Each named move below is a turn or a mirror, shown by a few rows before and after it. Which moves, in which order, take the first row of each later pair to the second? The first pair is answered.
move motom:
[ 26 -26   5  40  18  10  -4 -10 -21] -> [ 13 -28  18   5  13  -2 -22  -6 -47]
[  7 -39   5   3  -7  56  21 -13 -39] -> [ 12 -41   1   6  -9  60  17 -14 -39]
[ 18  20  14  12 -26   5  16   1  30] -> [ -2  14  26 -31 -28  -3  -2   7  -2]
[-51  -5 -61 -28 -18  -5 -31 -29  16] -> [-44  -1 -71   4 -14   5 -18 -32  40]
move dide:
[  6  -6   3  41 -16  24  15  39  -2] -> [-2  5 -5 32 -3  5 16 52  9]
[ 14 -42 -49  22  25 -61  -4  -2   2] -> [ 31 -58 -34  38   5 -40  -7 -27 -10]
[-10  33  -8 -24 -14  -4  25  10  -4] -> [  4  15   6 -10 -31  17  27  -9 -13]
move kamuv:
[  9 -43  -7  -9 -45  30 -29   5 -27] -> [ 20 -35 -29  34 -50   8  -6  11  29]
[ -1 -33  14   8 -14   1 -17 -59 -55] -> [ 10 -20 -14  58 -19 -29  14 -49  18]
[  9 -14   8 -12 -30  -7  31 -13 -14] -> [ 13 -14   5  -6 -31 -11  37 -11  -1]
move nulup:
[ 36   6  19  27 -48 -12  13  25 -14] -> [ -9  25 -46   2 -39  28 -14 -20  14]
[ 11   7 -17  12  18 -22  12  31  32] -> [ -6  20 -27  -8  33   2  -1  27  24]
[ -6  -9   6 -32 -22  52 -15 -59   6] -> [ 22 -21  60 -23 -14  33   1 -17 -32]
[ -6  10 -56  39  36  39  20 -13 -14] -> [ 21  -1 -12  50  37  23  35  19 -42]
Now pairs of rows:
Each pair is 2 to 3 moves apart.
[ 68 -30  76  56  12  23  32  41 -67] -> [ 25   5  59  -4  57  -8  12  88 -83] : kamuv, dide, kamuv
[-22 -15 -27 -33   4 -59 -51  12 -24] -> [-31  16 -57  -6  57  10 -33   8  -6] : nulup, motom, nulup
[ 16 -43  24  56 -53   0   8 -28  11] -> [-47  -7  15 -48   3 -29 -28  26 -50] : dide, kamuv
[ -9   4  -2  49 -26  48  -1 -61  43] -> [-33  44  34  -6  56   2  11  60 -14] : dide, nulup
[ -5  19  21 -48 -20 -21 -48   2 -34] -> [ 19   9  18  -3 -29  48 -32 -46 -16] : kamuv, nulup, dide
[-43   6   2 -50 -40 -25 -13  -6  30] -> [  0 -24  62 -21 -52  -7  -4   1 -22] : motom, kamuv, nulup
[ 12   2  76   5 -46 -49  36  39   2] -> [-64  34 -28 -49 -37   4 -10 -37  47] : motom, nulup, motom
[ 32 -26  -7  14  27 -47 -21  32 -40] -> [  8 -18 -26 -20  29 -38 -45  11 -46] : nulup, motom, nulup
[ 23  23 -11  14   0 -86   0  51  23] -> [  3  47 -66  30  48  42  -9  -4  23] : kamuv, motom, nulup
[ -9  15  33 -19 -12 -25  -6  44  36] -> [-15   5  51 -44 -11   8 -18  33  -8] : motom, kamuv
[ 20  -7  67  -1 -20  18  12 -12 -22] -> [-39  21   1 -51 -11 -29  -7 -11  26] : nulup, motom, dide
[-38  45   8 -55 -13 -42 -20  26  32] -> [ 26  -3  52  20 -70 -15   7 -14  37] : nulup, dide, kamuv
[ -9   5 -41  -1  89  32 -29  22 -47] -> [  1 -40 -63  18 -16 -64 -39 -27  33] : nulup, motom, nulup
[ 24  -5  22  56 -35  36  23 -11  57] -> [-37  54 -11 -13  43  24   7  49  39] : dide, nulup
[-31  13 -16 -21  47  39 -24   4 -30] -> [-2 17  2 23 55  3 17 50 -1] : kamuv, nulup
[  0   1   4  -7   8 -26   8  45   5] -> [  4  -7  17 -16  15  13  -2  24 -28] : kamuv, motom, kamuv
[ 5 -4 46 13  9  6 25 55 -2] -> [-26  24  -6   6  27  32  16  39  33] : nulup, nulup, kamuv
[-62  35  17 -54 -34  22  35  14  43] -> [-41  27  54 -38 -32  57  40   5   8] : dide, kamuv, nulup
[ 42 -14  51   4  28   1  -2  44 -42] -> [-15  10 -19 -34  48  51 -34  -1 -28] : nulup, nulup
[ -7   6 -26 -31  45   8 -35  14 -40] -> [ 28   2 -36  41  40  39 -10  -7   3] : motom, dide
[ 73 -22  -8  61 -37   0   2 -29  17] -> [ 55  16 -42  65  31  24  10   7  28] : dide, kamuv, motom
[-18  26 -17 -17  32  68  -3 -22  -1] -> [-29  -6   2 -61 -27  -2 -30 -30 -11] : nulup, nulup, motom
[  1  30  -2  -9  13  46 -15 -42 -31] -> [ 12  28  21  -6  21  39  -7 -25 -51] : nulup, nulup, nulup
[ -4  32  18   0  15 -10  29  40  18] -> [ 12   8  30  12 -12  49  21 -17  -2] : nulup, nulup, dide
[ -8  32 -18  30  10  39  25   1  59] -> [  5   6  54 -16   4  52   4  17 -41] : nulup, nulup, kamuv
[ 70 -44  55  28 -33  16 -16 -23 -75] -> [ 88 -34  29  79 -34  -3  17 -17 -15] : motom, kamuv
[  7  -4 -22   7  29  -7   5  14 -13] -> [  3  -8 -23  -1  15 -32   6  17  -6] : nulup, motom, kamuv
[-39  32   6 -66  24 -29   2  44 -23] -> [ 26   8  13  46   8  74  45 -19   4] : motom, nulup, dide
[ 17   6   6  34  -8 -33  40  30  45] -> [34  1 15 50  4 37 38  4  8] : kamuv, motom
[-37  11 -22 -28  19 -22 -17  12   3] -> [  1 -22   2  17  -4  40  -9 -39 -17] : motom, dide, kamuv
[-14  14   1 -39  11 -27   0  44 -21] -> [ 34  -8   2  47 -13  20  28   4  15] : motom, dide
[ -5  23 -30  27  58  18  -2  30  -7] -> [ 25   2 -22  68  20  21  13   2  22] : motom, dide, kamuv
[ -9  34  -6 -50   1 -57  -7  53  20] -> [-10  17 -23 -37 -19  68 -22 -48   4] : dide, kamuv, nulup
[ -3  -2 -67  74 -24   8 -21 -67  76] -> [-38   4 -66   5 -41 -70 -45 -36  75] : motom, kamuv
[-20 -15 -39  31  30  49 -21 -21 -33] -> [-20  -5 -62  51  36  25  -5  -8   6] : kamuv, dide
[-11  22  -6   8 -27  -9  37 -11  60] -> [ -8  -5  43 -35 -49  -7  15 -16 -14] : motom, nulup, dide
[ -4  12  53 -16  -4  78  40  17 -36] -> [-26 -10  55 -58 -55  21  10  -2 -42] : motom, nulup, motom
[ -7 -22  18 -11 -35 -34  18   3  28] -> [-20   2  27 -37   9  -8  15  36 -10] : nulup, kamuv, nulup
[-21  33 -63   6  44 -25 -22 -17  58] -> [ 10  16 -49  46  19  -3 -11 -46  71] : kamuv, dide, kamuv
[ 25   5  51 -50 -22 -50  29  65   4] -> [-16  47 -18 -48   7 -29  32  57  62] : nulup, nulup, kamuv
[ -1 -29 -45  -2  45 -57 -71  11 -34] -> [ 23 -58 -29  30   4 -29 -71 -42 -34] : nulup, nulup, dide
[ 38 -43   0  63  24  45 -21 -17 -17] -> [-10 -19 -36   5  22 -72 -36  37  21] : motom, nulup, dide
[-16  10  41 -46  10  13  -8   1 -27] -> [ -7  -2  44 -43 -19 -32  -8  -1 -12] : nulup, dide, kamuv
[ -4  10  52 -31 -83  -4  20   6  25] -> [-18  43  -2  -7 -47  11  34   7  76] : dide, nulup, motom
[ 46 -46  36  10  -5  27 -37 -13 -81] -> [  8   4  -1 -11  65  23 -37  37 -81] : dide, motom, kamuv
[ 51 -23  69  50 -18  11  47  22 -11] -> [ -8   8  33 -26  27  87   3  -6 -55] : kamuv, nulup, nulup
[ -4  16 -63  21  42  20 -13   4  16] -> [ 45 -27  20  40   6   4  -2  18 -36] : kamuv, dide, nulup
[  8   7  39  -3  -6  76  37 -39 -10] -> [-34  39  20 -58  38   6  23  32 -13] : nulup, dide, kamuv
[-31   3  -9  20  18  -2  33  53  -2] -> [-14 -29  11  19 -21  44  16  -1 -37] : nulup, dide, kamuv
[ 41 -34  40  43  -9  40  16  -4 -44] -> [ -5 -35  -3 -17 -30  48 -27 -58 -42] : nulup, kamuv, motom
[43 15 -5 74 -3 52 46 12 45] -> [-13  26  14 -43  36  64 -12  41 -64] : dide, kamuv, dide
[-4 55  1 20 61 12 43 58 21] -> [ 38 -16  22  46 -53  34  22 -57  26] : motom, dide, nulup
[-20  12 -39 -51  27  79 -11 -34 -29] -> [23 29 -1 11 61 30 53 62  1] : kamuv, nulup, kamuv
[ 28  -6 -10  13  36  28   4 -18 -45] -> [  7  18 -41   4  47 -29  12  12   3] : nulup, dide, nulup
[-20  19   9 -47  28  31   9  10 -25] -> [ 18  -4  29   5 -12 -43  37  26  18] : nulup, dide
[ 23  -8 -11  48  -6 -20  17 -11  32] -> [ -8 -16  -3 -26 -26 -51 -22 -19  -7] : motom, nulup
[ -9   6  22 -21 -20  88  11 -23 -26] -> [-12  34  14   1  18  83  38  16  -3] : kamuv, nulup
[-13 -32  -3  -5 -64 -35  -5  19  23] -> [-24 -16 -32  16 -49   5   7   0  49] : nulup, dide, kamuv
[ 36 -23  11  -5  18   2 -38  15 -94] -> [ 44  -5  -8  28  52  31 -25  20 -74] : dide, motom, kamuv
[  0  -6  54 -33 -60 -31  21 -10   5] -> [ -6   8  37 -30 -53 -49  24   6  20] : kamuv, dide
[ -4 -11  39 -53 -40 -30 -56 -13 -27] -> [ 14 -14  39 -17 -10  46 -49 -34 -52] : dide, motom, kamuv
[  2 -26  27 -16  -6   7  -2   0 -61] -> [-36   8 -21 -38  18 -29 -11  19 -14] : nulup, dide, nulup
[ -8  27 -74  20  59  17  20  28  41] -> [ 23   9 -52  54  30 -17  38  39  51] : nulup, nulup
[ 60 -16   3  54  56  28  -8  11 -43] -> [ 26 -12 -57  44   6 -68 -12   0  51] : nulup, motom, kamuv
[-25   9  28 -64 -32 -75  17  19  66] -> [ 29 -25  44  19 -66 -14  44 -39  74] : motom, dide
[ 46   2 -12  56  74  38  -8   0 -11] -> [  6  12  -3 -28  84   4 -38  27 -60] : dide, motom
[-14 -13 -41 -11  -1 -21 -42 -27  -3] -> [ 26 -15   5  17  26  22 -21  -4 -50] : nulup, motom, kamuv
[-10  -4 -36  27 -27 -44  -3  -6  34] -> [-25  21 -25  -2  38  44 -15   3 -35] : nulup, motom, kamuv
[17  3  8 32 43 -6 30 52 20] -> [ 21 -14 -15  50   7  39  20 -18  40] : nulup, dide
[31 25 43 53 18 28 51 38 25] -> [-38  54 -33  -7  14  -3  17  13  77] : motom, kamuv, nulup
